In the data rows, the value 128 means zero.
Here is a table of points, one per row:
[135 118 140 134 154 124 140 111  51 122 103 130 157 143 117  93 115  97
 111 121 144 108 132  96 128 104  89  89 129 116 172 119 100 124 111 142
 103 113  96 127 120 110 148 129 131 117 128 124 138  92 111 154  97 166
 154 149 128 138 105 130 130 151  84 162]
[152 114 134 133 138 124 121 149  76 148 167 130 153  56 132 126  94 160
 163 134 114 122  95 142 122 124 135 154 115 130 135 113 147 105 123 138
 159 113  79 139 104 144 127 108 135 101 179  97 173 118 159 106 123 119
 133 134 154 142 128 108 116 118 121  80]
[118  96  94 116 100 160 144 125 123 117  97 149  99 109 140 181 129 122
 120 155 141 112 173 122 108 150 108 127 120 137 137 113 117 130 144 121
 150 127  73 133 129 161 128 147  77 129  55 121  96 142 118 110 102 113
 171 135  99 129 151 123 144 112 143  78]
[119 162 140 146 135 150  94 108 101  92 126 140 100 139  66 178 144 132
 171 128 128 101 154 146 166 126 163 103 151 147 141 150 110 130 136 118
 152 139 135 136 127 115 100 122 113 126 134 137 121 123 132 150 187 140
 133 158 125 166 119 138  96 139 132 130]
[135 133 148 110 121 123 158 123 141 147 147 138  85  93 110  96 171 128
  87 126  98 114 130 113 160 145 114 149 110 142 137 146 131 135 134 119
 117 136 122 114 110 159 153  82 131 109 135 149 171 131 115 122 132 156
 155 117 131 153 187 142 121 125 112 174]
[161 169 113 117 124 125 139 104 129 111  85 121 128  75 141 141 151 145
 132 161 184 168 128 126 130 113 130 123 120 140 129  80 173 143 150 109
 126 119 130 142 123  98 106 144 109 124 105 117 113 131 164  80 127 149
 143  91 131 127 105 169 142 104 119 170]
[141  98 117 125 112 115 141 121 115 140 117 128 137 119 143 173  99 107
 136  93 130 152 118 114 109 112 150 110  90 143 149 162 151 125  76 104
 147 140 154 126  54 131 110 145 156 164 126 171  72 141 151 155 131 157
 143  99 124 127 147 132 141 161 123 133]
[125 149 134 118 150 145 144 127 125 125  98 142  85 160 149  82  61 153
 109 153 164 151 140 153 175 129 139 135 137 123 138 142 124 132 122 116
 149 146 123 103 139 187 147 154 165  99 150 160 125  95 118 123 151 143
 132 119 139 114 126 135 185 109 145 104]
[126  90 145 123 108 109 150  90 108 114 154 118 148 141 140 154 116 141
 158 125 134  94 155 120 149 139  97 122 130 121  89 173 147 144 130 109
 127 137 159 150 134 172 116 186 112 101 141 107 127 117 121 130  99  91
  99 143 110 122 114 124 135 113 137 187]
[ 81 119 122 136 125 108 141 162 123 146 122 141 141 123 117  68 155 135
 137 147 147 158  80 147 154 136 162 108 103 108 126 113 117 121 118  73
 140 115 163 131 113 147 139 107 115 123 112 132 134 125 116 176  84  85
 132 142 146 145 122 135  73 151 148 130]
[107 139 112 160 100 156 148 112 138 120 146 116 173 130 114 149 128 137
  84 108 144 101 166 132 121 102 189 160 152 108 131 151 131 129 128 164
 134 105 144 116 110 150 130  96 108 131 120 149 140 128 114 118 101 123
 101  67  98 159 102 139 112 101 116  94]
[104 118 148 131 120 106 147 143 130 118 139 201 158 153 142 136  94 139
 104 136 140 114 136 105 139 125 120 131 107 151 104 111 100  73 123 163
 118 110 131 109 122 100 114 136 118 210 127 122 152 130  89 101 145 135
 109 134 184 125 134 140 108 137 146 147]
[116 187 116 113 118  92 136 190 118 120 119 133 117 163 127 146 136 137
 135 115 133 117 122 100 131 156 112 132 117 113 159 118 132 137 111  83
 131 116  77 144 114 103 144 101 135 125 109 138 144 146 129 120 108 149
   0 138 119 138 126 119 171 113 130 129]
[184 105 113 144 149 126 133 112  80 161 157 115  97 133 118  99 154 110
  82 138 136 110 104 127 125 130 152 122 132 118  79 147  97 133 122 133
 111 156 158  99 127  89 133  98 121 132 129 123 116 110 128  85 135 143
 108 168 132  97 124 129 134 117 160 103]
[123 112 140 105 111 106 113 164 127 146 105 119 118 122 120 127 121  89
 147 122 141 123 135 128 141 147 137 108 121 176 126  88 144 132 129 225
 116 130 185 143 145 168 126  94 138 117 101 124 130 154 149 135 151 123
 117 139  58 135  91 123 148 121 135 140]
[130 128 134 131 110 159 118 124 157  96 135 145  61 144 137 129 104 121
 124 197  84 113 138  87  84 100 140 123 167 116 144 141 136 102 135 123
 124 109 187 162 114 144 144 125 134 135 140 100 117 130 169 139 105 118
 121 163 124  93  97 131 104 145 111 138]
[103 105 137 149 110 156 129 123 119 132 118  74 132 158 119  58 148 162
 167 141 145 135 121 119  89 145 140 124 153 120 145 122 114 134 139 146
 135 128 104 128 123 135 110 128 149 147  73  84 144 131 136 160 172 123
 111 108 153  98 198 118 134  82 125 139]
[130 109 124 114  97 142  99 143 137 153 145 152 121 137 145 122 129  97
 122 151 148 145 140 160 124 144 112 131 125 130 156 102 140 149 115 109
 163 116 147 160 154  35 161 107 130 112 140 134 104 102 104  92 111  85
 141 113 162 153 164 109 152 107  91 149]
[147 181 122 122 137 134 140 112 119 121 102  97 127 109 142 153 119 143
 127  86 122 126 139 109 126 152 123 148 102 125 143 102 113 125 156 112
  94  99 209 100 129  93  76 133 117 125 141 120 168 137 130 148 131  91
 160 137 114 112 160 119 160 181 110  96]
[ 93 156 147 125 145 141 150 127 118  98 123 109 151 165 151  98 113 110
 109 128  89 139 120 114 114 116  82 159  86 142 128 135 169 174 114 124
 153 149 132 126 156 115 100 114  73 123 152 148  74 136 139 141 162 150
 136 153 127 155 131 100 111  98 146 106]
[123 116 125 180 149 103 134 122 171 125 168 123 120  82 155 126  97  83
 149  93 111 158 147 139 116  92 117 135 124 111 109 103 100 121 124  96
 101 133 108 144 132 110 113 174 136 122  65 141 157 117 127 120 169 132
 128 151  84 141 113 141 118 114 113 128]
[155 140 139 141 118 137 142 135 163 158 109  79 153 169 165 127 143 148
 135 142 121 114 128 166 151  99 146 127 131 114 110 120 129 126 109 150
 136 140 103 139 160 142 150 147 138 135 128  98 144 139 144 110  91 173
 130 163 118 153 176 133 113 224 134 132]
[103 152 127 128 171 162 120 145  80 125 135 152 156  97 141 158 132 120
 131 113 111 150 133 192  94 134 134 133 100 122 122 174 123 155 142 148
 105 142 110 126 177 162 148  99 137 173 113 148 107 152 132 129 129 109
 121 120 120  63 114 127 127 136 116 172]
[100 117 150 111 123 118 117  79 157 125 102 112 155 106 145 150 137  63
 165 145  82 115  76 150 136 163 126 130 190 141 150 123 106 147 143 120
 119 116 145 105 127 151 121 134 118 140 127 129 106 101 118  86 130 140
 115  83 155 120 102 129 139 134 134  99]
[156 117 104 151 121 111  97 136 159 101 115 110 140  97 137 100 147 100
 119  97 131 131 172 111 173 128 112 136 140 111 144 172 129  72 129 138
 152 168 107 119 153 121 133 116 111 136 180  94 116 120 149 161 146 104
 111  85 109 100 120 113 102 145 138 122]
[134 145 131 147 157 126 110 103 159 131 125 144 104 135  77  93 132 168
 123  55 120 125 116 127 114 131  76 131 134 122 125 105 125 128 114 127
 174 123 134 129 109 146 150 126 194 154 131  95 105 145 128  76  84 114
 147 124 152 139 120 118 130 116 150 145]
[126 101 124 107 158 123 107 133 130 141 180  98 111 210 162 129 154 158
 116 128 133 170 117 134 138 164 132 144 151 151 125 106 179 112 146 138
  84 127  72 116  82 110 126 123 120 125 147 159 138 119  94 109 133  83
 152 111 117 133 101 160 109 141 115 129]
[152 100 121 119 141 173  94 137 156  94 130 162 147 129 106 159 174 113
 136 134 114 109 113 121 142 108 116 139 100  97  70 134 164 128 148 135
  91 137 130 132 128 131 130 136 167 118  99 124 128  98 126 182 125 135
 134 117 169 135 110 111 156 119 144 100]
[137 139 103 109 104  53 139 129 143 148 125 148 151 142  54 114 123 150
 124 112 107 135 113 119  75 108 171 116 143 122 120 136 137 121 122 122
  94 141 104 140 190 146 136 144 110 129 147 116 127 124 126 129 159 125
 153 145 151 138 142 134 151 135 115 109]
[109 117 144 116 140 121 137 150 168 142 135 110 102  98 112 155 108 145
 127 172 130 107 111 139 133 128 108  91 134 143 124 165 122 181 167 125
 128 115 119 118 121  48 144 167 135 134 171 141 159 183 115 162 122 134
 158 106  88 113 102 116 112 112 146  95]
[139 135 120 107 123 143  88 127 146 150 138 135 141 128 141 151 137 154
 116 112 142 152 117 109 101 119 136 129 153 129 102 101  60  99 109 138
 138 124 128 111 142 144 104 145 135  49 164 167 123 150 117 158 125 163
 127 152 146 107 135 124  96 106 127 147]
There is one direction along which these points spread out most. Take the direction at right angles to it along which they spread out most. Then take the direction at right angles to both along which they spread out most. Go by this last direction. How many in every 100 of the points above lie lower along it than each point below? Round to a whole number. More than half of the points above lie lower than the first one.
[116 187 116 113 118  92 136 190 118 120 119 133 117 163 127 146 136 137
 135 115 133 117 122 100 131 156 112 132 117 113 159 118 132 137 111  83
 131 116  77 144 114 103 144 101 135 125 109 138 144 146 129 120 108 149
   0 138 119 138 126 119 171 113 130 129] 97
[123 116 125 180 149 103 134 122 171 125 168 123 120  82 155 126  97  83
 149  93 111 158 147 139 116  92 117 135 124 111 109 103 100 121 124  96
 101 133 108 144 132 110 113 174 136 122  65 141 157 117 127 120 169 132
 128 151  84 141 113 141 118 114 113 128] 32
[152 114 134 133 138 124 121 149  76 148 167 130 153  56 132 126  94 160
 163 134 114 122  95 142 122 124 135 154 115 130 135 113 147 105 123 138
 159 113  79 139 104 144 127 108 135 101 179  97 173 118 159 106 123 119
 133 134 154 142 128 108 116 118 121  80] 13
[152 100 121 119 141 173  94 137 156  94 130 162 147 129 106 159 174 113
 136 134 114 109 113 121 142 108 116 139 100  97  70 134 164 128 148 135
  91 137 130 132 128 131 130 136 167 118  99 124 128  98 126 182 125 135
 134 117 169 135 110 111 156 119 144 100] 35
[184 105 113 144 149 126 133 112  80 161 157 115  97 133 118  99 154 110
  82 138 136 110 104 127 125 130 152 122 132 118  79 147  97 133 122 133
 111 156 158  99 127  89 133  98 121 132 129 123 116 110 128  85 135 143
 108 168 132  97 124 129 134 117 160 103] 16
[100 117 150 111 123 118 117  79 157 125 102 112 155 106 145 150 137  63
 165 145  82 115  76 150 136 163 126 130 190 141 150 123 106 147 143 120
 119 116 145 105 127 151 121 134 118 140 127 129 106 101 118  86 130 140
 115  83 155 120 102 129 139 134 134  99] 45
[130 128 134 131 110 159 118 124 157  96 135 145  61 144 137 129 104 121
 124 197  84 113 138  87  84 100 140 123 167 116 144 141 136 102 135 123
 124 109 187 162 114 144 144 125 134 135 140 100 117 130 169 139 105 118
 121 163 124  93  97 131 104 145 111 138] 23
[123 112 140 105 111 106 113 164 127 146 105 119 118 122 120 127 121  89
 147 122 141 123 135 128 141 147 137 108 121 176 126  88 144 132 129 225
 116 130 185 143 145 168 126  94 138 117 101 124 130 154 149 135 151 123
 117 139  58 135  91 123 148 121 135 140] 84
[135 118 140 134 154 124 140 111  51 122 103 130 157 143 117  93 115  97
 111 121 144 108 132  96 128 104  89  89 129 116 172 119 100 124 111 142
 103 113  96 127 120 110 148 129 131 117 128 124 138  92 111 154  97 166
 154 149 128 138 105 130 130 151  84 162] 65
[126 101 124 107 158 123 107 133 130 141 180  98 111 210 162 129 154 158
 116 128 133 170 117 134 138 164 132 144 151 151 125 106 179 112 146 138
  84 127  72 116  82 110 126 123 120 125 147 159 138 119  94 109 133  83
 152 111 117 133 101 160 109 141 115 129] 3
[130 109 124 114  97 142  99 143 137 153 145 152 121 137 145 122 129  97
 122 151 148 145 140 160 124 144 112 131 125 130 156 102 140 149 115 109
 163 116 147 160 154  35 161 107 130 112 140 134 104 102 104  92 111  85
 141 113 162 153 164 109 152 107  91 149] 19
[135 133 148 110 121 123 158 123 141 147 147 138  85  93 110  96 171 128
  87 126  98 114 130 113 160 145 114 149 110 142 137 146 131 135 134 119
 117 136 122 114 110 159 153  82 131 109 135 149 171 131 115 122 132 156
 155 117 131 153 187 142 121 125 112 174] 26
